Each path is a new rotation, seen through one point. The rows after it are directions, each followed by how far the rotation turns it, in deg/step (0 if it stays put).
Each turn is a multiple of 5 degrees from 10 to 175, or 0.
Each row of a path follows its step; steps can be skipped.
Rotation 1:
step 0: [-13.0 -20.7  16.5 -16.7  10.8  -5.7 -19.8  30.1  13.2   4.5  -9.8   8.3
 -10.6  -0.4 -11.7 -12.4  11.5 -24.1  17.3 -11.1   0.7   9.7 -18.9 -18.7
   2.3  35.2  30.1  -1.0  23.4   8.4  -0.3  18.3   5.2  -7.0   3.1 -25.0
 -22.0 -33.8  35.5  17.8  12.5  19.1   7.4   5.7 -22.1 -27.8 -38.5 -19.4]
step 3: [ 17.3  12.7  19.5  -6.3  29.1   6.9 -29.8  15.0  -3.8   2.1  27.2   8.1
   9.3 -31.3  30.9 -18.2 -11.2 -39.7  -7.0  10.5   2.7   4.2 -10.3   4.9
  16.0 -14.4  12.8  -1.1  39.4   2.6   2.6  40.9 -21.3  17.7  26.4 -12.4
 -11.2 -39.7  13.6  -5.9  -5.9   7.5   3.9 -15.8  -1.6   9.9 -10.7  -9.1]
step 5: [-10.5   8.0   8.0  33.8 -10.1  16.3 -28.5  19.1   0.9  25.2 -39.0   8.0
 -16.4 -29.0  11.4   3.6   2.9   9.4 -30.4 -29.2  -0.4 -33.0 -14.8  -3.9
   7.0  43.9   6.9  -0.8   1.1  -2.0   8.0   0.6  15.3 -19.0  -8.5 -31.3
   1.2   5.9   1.9 -15.0 -14.2  18.8   2.3  -5.2  -7.0 -16.5 -35.7 -18.7]
step 9: [  6.5  35.4  16.2 -19.2   4.7 -18.0 -44.8   0.5  12.2  18.9 -22.4   3.2
 -19.5  15.5  -4.7  -0.6   0.2 -13.7   4.5   0.5   1.3 -33.2   8.0   9.4
  13.7  24.3 -27.1  14.7   8.0  21.9   1.0  34.1   8.4  -8.2  30.5 -20.4
  12.0   1.2  15.6 -14.5 -28.0  11.9  14.9  29.1  16.4 -13.0  17.2 -25.1]
step 10: [-11.6   6.5  -3.9  40.5  15.7 -32.0 -14.2 -13.0  24.1  29.7  -6.8 -14.1
   1.0 -28.7  35.7 -25.6 -11.6  -2.6   0.5   0.2  12.3   1.5 -15.8 -10.1
   3.0   2.1   6.3   4.5  39.2   0.5  -5.0  23.5  20.7  11.2 -12.7 -16.6
  -3.6 -13.4  -5.2 -30.2   2.9 -14.3   7.0  -0.9 -38.0  15.5 -23.5 -28.4]
step 12: [-19.2  -0.9  11.6  -1.1   0.7   5.0 -15.5   9.6  15.3 -19.6 -23.4  16.1
  -8.3 -21.8  29.1 -20.1   7.0   1.0 -36.4 -11.9 -20.5 -37.4   5.7  12.2
   4.0  13.3 -18.8  29.2 -31.0  45.4  11.5  14.9  -3.7  19.7  25.8 -18.5
  15.9  -9.1  26.7  16.9   8.7  21.9   7.4   2.0  -3.4   9.7 -11.1   3.6]
step 13: [-12.7  10.0  10.9   5.4  14.7  23.3 -31.6   8.2   6.9  -2.2  19.6  -3.8
 -15.0  -6.0  30.3  14.7 -25.1 -12.5 -14.9   2.0   3.2  -0.9  31.4 -24.0
  14.1  27.9  10.8   6.6  14.7  -3.7  30.8  25.3  21.9 -22.8  11.5   0.3
  31.4   3.0  -5.1 -33.9   9.6 -31.0   5.5  17.2 -24.6 -14.2 -17.9 -24.1]
step 14: [ -7.4  29.9 -11.4  -8.5  12.6 -15.8  -1.4   6.9 -20.7  17.8  -8.9  -1.7
 -11.3 -19.5 -10.4 -23.8  21.0 -31.2   4.6   7.4 -16.8  20.1 -16.3   6.5
  24.8  15.1   9.8  12.0  35.5  -1.5   6.4  48.9  -5.4  -9.0  31.5 -18.2
 -33.1   1.6   5.7 -19.7 -18.9   3.9  31.7 -21.4   4.5 -11.0 -14.2  -5.0]
step 15: [-26.0   0.5  15.9 -10.2  22.3 -17.4   8.3  -9.7  -1.8  17.8 -12.4   0.5
  32.0 -10.9   9.7 -22.1  -6.8   6.9   4.6  -9.1  -7.5 -31.9  -4.1  23.1
 -25.2  17.3  -9.3   3.7  42.5  12.9 -14.8  15.7  -0.9   5.9 -14.1 -20.7
  23.7  11.2  51.2   6.0  21.4  23.3   0.3   6.3 -21.0  -3.5 -28.3 -10.8]
step 16: [ 19.9 -23.4  23.6  24.1   2.9   9.5 -24.5  24.1  -9.1   1.7 -38.4  10.7
 -18.6  -2.4  24.0  -3.1   1.4 -41.2   0.5 -26.5   6.0 -13.6  13.8 -12.5
  21.5   4.7 -30.9  -5.7  -3.9   4.7  -5.5   0.0   3.2  -5.3   5.8 -39.6
  25.6  -0.2   5.2 -18.1   3.7   7.4 -14.5  -3.3  -3.3 -19.6  -8.4 -48.1]
Speeds:
[  4.0   3.9   8.7  -4.2   4.3   2.9  -2.8  -0.5 -12.4  15.2   8.0   1.1
  -3.0  -4.0  -9.5  -7.1  -9.1  -1.6  -2.4  -5.7  -6.7  -1.3   1.6   1.1
   2.9   2.1   6.8   3.1  -3.0  -0.5   4.2  -4.9   8.7   5.1 -10.2   7.8
   4.9  -2.0   4.4  -1.1  -3.5   5.5  -4.3   7.9  -4.3  -0.5   6.7   4.2] | 175
[  6.1  -0.9   1.0   3.2   1.2  13.7  -0.2  -5.2 -10.5   6.3   1.6   3.9
   4.7  -2.8  -2.5  -5.5  10.0  10.1   2.4  -7.7   5.0   5.4   0.8  -3.2
   4.0  -2.2  -3.4   0.5   3.9  -5.4   5.9   2.7  -3.0  -8.5   5.1  -6.0
   7.0  15.7   8.7   4.9   6.3  -0.9   5.1  -4.1   3.0   2.3  -1.5  -0.4] | 40
[  5.9   2.7  -4.4   0.5  -5.0  -2.3   8.7 -11.7   7.0   4.3  -5.5  -5.6
  -1.8  -1.4 -11.2  -2.2  -4.5  -0.8   2.2   5.7   9.5  -1.1  -5.8  -4.1
  -4.4  11.0   4.4  -6.4  -2.0  -4.0   4.0   6.4   8.4  -7.9   1.0   0.7
   4.8  -2.9  -0.3  -6.6  -2.9  12.0  11.5  -0.1   0.5   0.0  -6.5   1.8] | 80
[-19.3  -5.6  -2.5  -6.0  -0.1   7.3   0.3  -3.7  -5.9  -5.4   0.3   1.5
 -11.4  -3.0  -3.5   5.3   0.5   2.7   0.4   3.3 -10.4  10.1  -1.5   1.2
  -5.7   8.3   5.8  -1.0  -8.5   2.9   9.4  -1.0   0.5  -2.1   6.8   4.5
  -2.1   3.6   3.5   2.6  -1.4  -5.5   3.8   0.9  -7.4  -5.0  -7.4  -0.3] | 55
[  3.8   9.1  -1.6  -3.9   7.7   2.0  -0.8  -3.3   5.2   5.8   1.4   0.7
 -12.4   3.4   4.7  -5.0  -3.6  -0.9   9.1   1.7   9.6   1.0  -5.6  -5.2
  10.9   0.0  -0.4  -7.8  -1.7   2.0   8.7   5.5  -8.0   1.8  -2.0   6.6
  -5.6   1.2  -2.3  -3.2  -2.3 -14.8  -5.4  -4.0  -7.8   9.0  -0.8  -1.4] | 100
[  9.2   3.2   3.4   5.1  10.3   5.9  -1.4  -7.1   4.5  -9.3   4.1  -2.6
  -8.1   3.1  -3.9   6.4   2.7 -10.3  -2.9  -0.8  -2.4  -5.3  -0.6  -5.7
  -4.4   0.5   5.5   2.3  -6.0   0.7   1.2  -9.8  -9.4   4.0   3.8  -3.2
   1.6  -3.9  10.0  -1.6  14.0   6.1   4.0  -5.7  -4.6  -0.3   7.6  -3.5] | 85
[ 5.3 -3.8  4.2  4.5 -1.3 -2.8  3.2 -0.6 -3.0  3.2  4.7  4.2  5.0  3.7
  0.7  5.5 -9.0 -0.1  6.5  4.1  2.5 15.4  0.0 -5.1  8.2  2.3  1.5  2.2
 -2.2 10.4 -3.8 -1.4  4.9  7.9  8.2 -9.8  9.3 -5.1 -9.0  5.9  6.1 -3.0
  6.2  7.0 -7.4  2.0 -1.6 -8.3] | 115
Rotation 2:
step 1: [-10.4 -27.1  10.5 -14.4  -0.7 -24.9  -9.3  22.1   1.8  22.1 -23.3  19.5
   1.2  -9.1  13.2   5.1 -44.3  -0.6   6.5  24.0   5.1   4.5 -36.2   3.4
  25.0 -15.2  32.8  19.8 -28.0   5.3  32.7  18.1  14.8   7.0 -20.6  11.1
   5.3 -18.7 -10.7  -6.8  20.3  10.3  -8.6  27.2  -2.7  25.5  28.3  16.4]
step 3: [ -0.2  -2.0   6.3  35.7  12.1 -18.0 -19.6 -17.3  39.5   1.0  11.9 -35.3
 -21.2   8.9 -16.2 -22.4 -18.4 -24.3   7.4  40.9   8.0 -19.6 -34.2   1.2
  22.6  -8.5  -7.8  39.1 -13.4 -19.9 -12.4 -19.6 -21.8  -0.1  -4.3  -5.9
  20.8  16.7  16.9  22.2   6.3  -0.9 -10.7 -15.6  -1.8  18.5  14.4  14.2]
step 5: [ 25.4  -4.4   5.2   3.8  28.2 -16.4   7.3   1.4   6.8  -0.4   4.1  -2.7
  26.3   3.6 -35.1   6.9 -30.0  -2.0 -45.0 -24.1  23.7   7.0 -18.4  22.2
  24.4  -2.4  18.1   7.1   2.6  10.3  12.9 -38.8  19.4 -15.8   3.3  -1.6
   3.3  20.8 -29.3  -4.2  -4.9   3.7  15.5 -29.9  -0.4  13.2  49.0   3.7]
step 7: [ 20.6  12.5 -39.6  13.8  -5.5 -20.8 -16.1  -9.3  35.6  17.4 -14.5   8.6
  27.1   2.7  -7.2 -15.3 -10.6 -14.9  -6.4  14.9   2.4  23.3 -28.6  19.6
 -29.2  30.9 -28.3  14.6   2.6  20.6   5.1  -6.0   7.1   0.2  13.4   9.9
 -12.2   7.5   7.7 -18.1 -12.3  44.6 -40.3  -0.3  10.2   3.1   5.4   6.4]
step 9: [-10.7 -19.1  35.0  -1.3 -33.2  34.4 -26.7  11.9  24.1  12.5  19.8  19.5
  -1.5   7.1   7.8 -22.8  -6.3  -1.1  -6.3  15.9   4.0   9.9 -31.7  34.3
   6.7  13.5   7.8  -5.7  16.6  28.5  22.7  -2.2  11.8   8.2   2.9  40.1
 -14.7 -12.5  -8.0  14.9  -1.7 -14.8 -16.3 -30.2 -11.8  14.7  35.9 -19.4]
step 10: [ 21.2  -4.6  -5.7 -33.1   3.6 -25.5  -2.5   7.0  10.6  10.2   4.8  29.7
 -10.6  34.3 -31.2   2.9 -27.8  31.6   2.8  13.1  39.3  13.2 -14.8   4.2
  -4.9   2.0  16.8  12.3 -37.0  19.3  -4.1  -8.0  18.5  24.4 -17.6  -7.1
 -27.4  22.1  13.3  11.1  10.1  26.3 -20.6   0.4   3.2  15.8  21.4  26.3]
step 11: [ -7.0 -45.3 -24.1   6.8  38.4   1.1  -8.9  17.4  31.9 -14.3   6.7 -13.9
 -30.5   8.5  -2.4 -34.8  -1.7  15.5   2.8  -3.1  -8.9  13.2   1.1   1.8
 -26.0   2.7 -20.8  -3.4  11.4  -1.5  -8.3 -61.7  -5.5  36.4 -11.3  24.2
   1.6  -3.0   2.0 -22.8  -3.0  -3.1 -15.3 -16.6 -15.0   3.1   5.7   3.4]
step 12: [-17.7   2.1  14.8  -0.6   3.8   1.1 -21.5  -4.6  10.5  11.5  -4.3 -15.8
 -22.4 -13.8  -1.4 -11.1 -24.0  -3.2  17.8  12.7   1.6 -12.9 -26.4  18.9
  28.4  24.4  -0.3  33.2  24.1  25.6  16.9 -18.6  11.3 -14.3  13.1  25.3
  27.0  47.2  21.1  14.9  -3.8  32.4 -38.7   3.0 -26.3   3.5   0.8  13.2]
step 14: [ 19.1 -52.4   7.0   1.1  27.5 -16.3  15.2  18.3   5.5  30.2  25.0 -18.4
  17.5 -12.2 -15.2   5.8 -40.4 -13.4  21.0  -2.7  18.1  10.6 -34.1  34.3
  -8.2   5.5  -3.7 -21.5  -1.7 -19.0   3.6 -26.6   4.1 -16.3  -5.3  14.8
  -0.2 -12.5  -7.2  17.9   5.5 -11.4 -14.7 -28.7 -21.2  12.3  17.9  -0.4]
step 16: [ 11.5  -3.9 -27.2  30.1 -11.2   1.6  -4.6 -23.6  -3.3 -11.2  -2.0  -0.4
  14.5   7.7 -26.6 -21.6  -8.0 -15.3 -32.7  30.5  24.1   4.1   2.2  31.0
  -7.9   9.9 -18.9  27.1   1.7  -5.9  -5.3 -53.1  23.0 -19.0 -21.0  39.6
 -15.0  -0.3  16.3 -15.6 -18.8   2.0  -6.3  -5.5 -13.1   1.6 -24.7  -7.6]
Speeds:
[ -8.2  -1.2   2.9   6.6   2.0  -9.8  -1.4   1.0   0.3  -3.3   4.6   3.6
  -9.7   1.8  -6.9   5.5   2.9   0.2   1.8  -3.3   1.1   4.3  -3.7   0.3
   5.5 -12.6   6.8   6.7   2.2   0.0  11.6   2.1  -2.9   3.5  -3.8 -13.8
  -3.3   5.8  -3.2  -0.4   3.4  -5.3  -6.8   4.9  11.9   2.4  -8.8   6.6] | 155
[ -6.8 -12.1   1.6  -7.4  -1.6  10.6 -10.3   0.3   9.3  -5.6  -1.0   6.2
  -0.6   4.3  -5.7  -0.8   5.0   6.2  -0.2  -6.4 -11.1   0.5   2.8   0.6
  -5.8  -5.1   3.9   3.8  -7.4   8.5  -1.4   6.6  -4.7  -6.7  -6.7  -3.6
  -3.9  -2.7   6.8   0.5  -4.0  10.6  -1.6   1.6  -7.4   3.9   2.8   1.5] | 35
[  1.0   7.5   0.6   4.7  -4.4   5.9 -12.8   2.0  -7.7   2.6   4.1  -5.8
   5.5  -4.4   2.8  -7.9   7.0   3.6  -3.5  -1.7  -2.7  -0.2  -6.0  -9.6
  -1.1   1.9  -3.2  13.3   1.9   1.2   5.8  -3.7   7.1  -9.1   3.1  -5.3
  -0.1   6.6   5.2  -4.7  -2.2 -12.6  -0.5   3.8 -11.1   4.0  -3.2   2.0] | 85
[  3.7   7.5   9.6  -7.1   0.2   7.9  -2.6  -5.7  -6.5  -9.3   7.3  -7.2
   8.4  -9.9   7.2  -0.6  -5.6   5.3  -0.2  -7.7   8.1  -1.4  -4.5   7.0
   0.5  -3.3   6.8  -6.6  -2.6   1.7   5.6  -0.1  -0.4   4.6  -8.8  -1.5
  -4.0 -10.2  -6.5  -0.8  -1.2   0.7  -3.7   1.7   1.8   5.2   5.7   8.9] | 85
[  5.6  -3.2  -7.0   2.1  -4.1  -6.2  -0.4   8.5  -8.7  -0.9   3.3  -1.0
   4.5  -5.8  -6.7  -2.2   5.4   8.2   3.7   4.1   2.5  -0.6   2.8   1.3
  -1.5  -6.1   2.9   5.5  -6.1  -2.7  -4.2   1.4  15.2   3.0  -0.3   0.4
  -4.0   0.4  -7.7  -9.1 -13.2  15.0   4.9  -0.9   6.4   0.9  -3.5  -3.6] | 125
[  1.1  -2.0   2.3   6.0   3.7  -6.3   6.2   0.0   1.1   6.2  -7.9  -2.9
  -0.4  -9.8   7.4  -1.4  -8.0   0.4  -0.9  -8.8  -4.3   8.1  -2.3  -2.6
  -1.7  -3.1  -9.3  -6.2  -0.6   2.7  11.3  11.0  -0.7  -0.9  -1.1  -1.8
  11.0   2.4   2.2  -3.9 -11.4   6.9  -5.6  10.4  -3.7   3.7   1.2  -7.8] | 60
[  3.5   6.8  -2.7   3.0   2.4  -0.8  -2.8  -3.6   6.7  -0.1 -14.1  -0.9
  -1.0   1.1  -1.5  -2.0  -4.5   2.5  10.6  -4.0  -7.9  -3.3  -1.9  -4.4
  -2.1  -3.8  -2.9  12.2  -0.9   3.1   4.3   1.4   2.5  -1.5   3.7   3.4
  -2.5  -8.7  -6.5   7.7  -5.4  -6.9  10.2  -0.7  13.0   0.0  13.7   5.1] | 10
